Here are some points, each followed by its number:
[-1.22 -0.25 -1.41  0.28  1.37 -0.42  0.32  0.32 -0.59  0.99  0.47  0.38 -0.64 -0.42 -0.23  0.43 -0.66 -0.37  0.75 -0.3   0.52 -0.69  0.84  0.02 -0.24 -0.51 -1.14] 0
[ 0.65 -0.44  0.01 -0.27  0.09  0.23  0.34  0.01 -0.26  0.06  0.87  0.73 -0.98 -0.49 -0.89  0.52 -0.5  -0.34 -0.14 -0.64  0.22  0.2  -0.17 -0.2  -0.23 -0.05  0.29] 1
[-0.04  0.41 -0.74  0.35  1.3   0.35  0.28  0.42 -0.83  0.57  1.66  0.36 -0.6   0.47 -0.25  1.31  0.93  0.93  0.7  -1.41  0.33 -0.68 -0.31 -0.84 -0.49  0.7  -1.05] 2
[ 0.07  0.11  0.76 -0.78  0.57 -0.42 -0.38  0.38  1.9  -0.22  0.35 -1.53 -0.11  0.44  0.39  0.42 -0.07  0.58  0.55 -0.05 -0.6   0.36  0.96  1.34  0.43  0.09  0.57] 3
[-0.63  0.97  0.28 -1.7  -0.4  -1.35 -0.24  0.27  1.54 -0.84 -0.47 -1.16 -0.27 -0.72 -0.28  1.03 -1.15  0.54  0.91 -0.69 -0.42  1.29  0.34  1.22 -0.15 -0.17  0.91] 4
[ 0.33 -0.87  0.41 -0.58  1.24  0.37  0.31  0.22  1.65  1.53  0.47 -0.59 -1.05 -0.18 -0.86 -0.28  0.52 -1.15  0.26  0.22 -0.55 -0.6   0.99  0.76 -0.23 -1.    0.75] 5
[-1.25  0.19  0.04 -0.71 -0.7  -0.98 -1.12  0.2  -0.46 -0.52 -0.73  0.86  0.55  0.02  0.3   0.94 -0.89 -0.42 -1.38 -0.58  1.41  0.5   0.97  0.77  1.41 -0.77  0.58] 6
[ 0.31  0.78 -1.53  1.47 -2.02  0.01 -0.16 -1.78 -2.32 -0.07 -1.12  0.9   1.08 -0.37  1.7  -0.52 -0.28  1.76 -0.29  0.21  0.27  0.3  -2.2  -1.96  0.37  0.89 -0.68] 7
[-2.09  0.69 -1.71  0.63  0.64 -0.96 -0.6   0.52 -0.91  0.29 -0.16  0.83 -1.09 -1.34 -0.46  0.82 -1.22  0.06  1.08 -0.22  0.04 -0.08  0.77 -0.69 -0.42  0.22 -2.85] 8
[ 0.02  0.21 -0.61  0.42 -0.56  0.   -0.08 -0.51 -0.72  0.09 -0.34  0.32  0.37 -0.16  0.54 -0.12 -0.16  0.57  0.   -0.03  0.09  0.1  -0.72 -0.56  0.02  0.2  -0.21] 9
[-0.63 -0.61  1.28  1.42  1.97  0.47  0.13  2.03  0.27  0.15  0.8   1.46 -1.77 -0.16 -1.74  0.56  1.82  0.14 -0.72 -0.17  0.45 -1.26  1.87 -0.51 -0.42  0.97 -2.48] 10
Which point above is nearest to each new point by angle? Its number follows each.
[ 1.14 -0.76 -0.63 -0.19  0.35  0.84  0.59 -0.12  0.23  1.1  -0.34 -0.98  0.56  1.03  0.3   0.03 -0.22 -0.04  0.55 -0.57  0.8   0.09 -1.02  0.39 -1.29 -0.47  0.59] 5
[-1.35 -0.44 -1.75  0.4   1.36 -0.6   0.62  0.12 -0.41  1.14  0.45  0.09 -0.72 -0.53 -0.09  0.31 -0.89 -0.52  0.84 -0.23  0.47 -0.99  0.85 -0.04 -0.33 -0.63 -1.26] 0
[-1.37 -0.26  1.27 -0.03 -0.47 -0.73 -1.02  1.12  0.07 -0.91 -0.48  1.23  0.01 -0.42 -0.66 -0.34  0.2  -0.45 -1.29  0.65 -0.54  0.18  1.13  0.05  0.96 -0.31 -0.32] 6
[ 1.84 -1.09  0.09 -0.91  0.39  0.79  0.69 -0.16 -0.42  0.2   2.06  1.86 -2.64 -1.15 -1.94  1.38 -1.32 -0.81 -0.5  -1.6   0.54  0.38 -0.45 -0.3  -0.71  0.02  0.75] 1
[-1.26  1.99  0.46 -3.36 -0.87 -2.88 -0.8   0.49  3.06 -1.83 -1.37 -2.18 -0.28 -1.53 -0.39  2.06 -2.52  1.21  1.85 -1.24 -1.13  2.67  0.59  2.33 -0.28 -0.08  1.7 ] 4
[ 3.54 -2.36  3.45  0.69 -0.86  2.49  1.22 -0.86  1.9  -0.49 -0.88 -1.39 -0.17 -0.93 -2.21 -3.35  1.43 -2.37 -1.01  3.17 -0.87 -0.43 -0.14  0.72 -0.12  0.57  1.16] 5
[ 0.39  0.03  0.54 -2.19 -0.41 -0.88  0.28 -1.03  0.08 -1.37  0.24 -0.48  0.01  0.25 -0.5   2.4  -1.18  0.75  0.96 -1.68 -0.02  1.97 -0.8   1.47 -1.28 -0.79  2.82] 4
[ 0.76  0.23  0.8  -0.39 -0.06 -0.61  0.   -0.85  3.05  0.33  0.21 -2.88  0.51 -1.15  1.08 -1.37 -1.37  0.47  0.87  1.42 -1.43 -0.04  0.92  1.64  2.23  0.41  0.54] 3
[-0.14  0.27 -0.17  0.16 -0.09 -0.31 -0.16  0.18  0.28  0.18 -0.04  0.3   0.13 -0.66  0.52 -0.15  0.38  0.07 -0.78 -0.21  0.08 -0.58  0.72 -0.23  1.26 -0.23  0.07] 6
[-0.58 -0.2  -0.27 -0.73 -0.51 -0.44 -0.64  0.26 -1.13 -0.23 -0.07  1.09  0.22  0.18 -0.46  0.76 -0.54 -0.28 -0.41 -0.77  0.45  1.05 -0.58  0.07 -1.02 -0.53  0.77] 6
[-1.59 -0.95 -0.11 -1.3   0.7  -0.21 -0.58  0.81 -0.04  1.    0.1   0.01 -0.6   0.84 -1.38  0.39 -0.71 -1.82  0.8   0.51 -0.63  0.88  0.17  0.68 -1.4  -1.91  0.47] 5
[ 0.31  0.78 -0.3   0.51  0.25 -0.04  0.4  -0.03  0.09 -0.2   0.27 -0.27  0.26  0.53  0.69  0.83  0.44  1.1   0.44 -0.91  0.21 -0.44  0.05  0.12  0.36  0.63 -0.24] 2
[-2.57 -2.29  1.77 -0.17 -0.73 -0.06 -1.45  0.01 -1.16 -1.17 -2.3   0.96  0.    1.71 -1.   -1.62 -0.76 -2.67 -1.08  3.44 -0.3   1.45  0.17  0.83 -1.4  -2.49  0.52] 6
[ 0.79 -0.87 -0.08  0.11  1.83  0.94  1.65 -0.05  0.61  1.72  0.7  -0.06 -0.74  1.21 -1.15  0.16  1.56 -2.23  0.18 -0.62  0.37 -1.41  0.81  0.28 -1.31 -1.11  1.07] 5
[-0.77  0.24  0.73 -0.61 -0.53 -1.1  -0.91  0.07  0.4  -0.93  0.37  0.65 -0.88 -2.21 -0.87  0.41 -1.01  0.93 -0.51  0.13 -0.68  0.8   0.57  0.04  0.8   0.35  0.1 ] 4
[ 0.5  -0.45  0.61 -0.55  0.83  0.62  0.15  0.43  1.22  0.71  0.35 -0.76 -0.33  1.03 -0.24 -0.9   0.7  -0.56  0.36  0.34 -0.36 -0.27 -0.01  0.59 -0.4  -0.81  0.87] 5
[-0.09 -0.27 -0.63 -0.26 -0.1  -0.28 -0.09 -0.33  0.93  1.53 -0.7  -0.81  0.47 -0.97  0.56 -1.02 -0.39 -0.95 -0.53  0.59 -0.09 -0.56  0.44  0.36  0.8  -0.81  0.36] 5
[ 0.51  0.14 -0.07  0.96  1.28  0.52  0.56  0.01 -0.69  0.97  2.    0.69 -0.95 -0.14 -0.32  0.82  2.26  0.52  0.19 -1.26 -0.47 -1.78  0.16 -1.8   0.99  1.21 -1.75] 2
[-0.15 -0.55  0.48 -1.12  1.12  0.57 -0.02  1.28  0.39 -0.11  1.21 -0.15 -0.47  0.95 -1.08  0.4   0.47 -0.37  0.64 -0.12 -0.41  0.12 -0.08  0.66 -1.35 -0.41  0.79] 5
[-0.19  0.56  0.05  0.48 -0.34 -0.71 -0.53  0.48  0.67  0.03 -0.39  0.68  0.49 -1.42  0.95 -0.45  0.9   0.28 -1.97 -0.37  0.28 -1.08  1.68 -0.29  2.95 -0.4   0.18] 6
[-0.53 -0.55  0.4   2.17  0.04  0.45  0.1  -0.14 -0.49 -1.05 -1.87  0.79 -0.46  0.25  0.33 -1.9   1.9  -1.12 -1.46  1.76 -0.51 -1.28  1.23 -1.28  0.99 -0.19 -0.69] 10
[-0.26 -0.29 -0.65 -0.24 -0.03 -0.35 -0.12 -0.28  0.73  1.41 -0.62 -0.63  0.39 -0.8   0.5  -0.86 -0.39 -0.94 -0.29  0.49 -0.09 -0.45  0.38  0.33  0.48 -0.91  0.26] 5
[ 0.96 -0.61 -0.23  0.36 -0.56  0.49  0.49 -1.01  0.11  0.99 -0.19 -0.44  0.58 -0.46  0.34 -1.61  0.65 -1.23 -0.8   0.73 -0.36 -0.59 -0.17 -0.34  1.14 -1.    1.11] 5
[ 1.09 -0.86  1.18  0.16 -0.1   0.79  0.3  -0.1   0.64 -0.08 -0.18 -0.41 -0.1  -0.3  -0.81 -1.04  0.49 -0.76 -0.33  0.95 -0.25 -0.07  0.05  0.24 -0.05  0.19  0.33] 5
[ 2.    0.7   1.04  0.76 -0.45  0.56  0.77 -0.4   0.62 -0.44  0.38  0.09  0.04 -0.92  0.37 -0.22  1.83  1.4  -1.94 -1.05  0.82 -1.71  0.7  -0.72  2.33  1.86 -0.18] 10
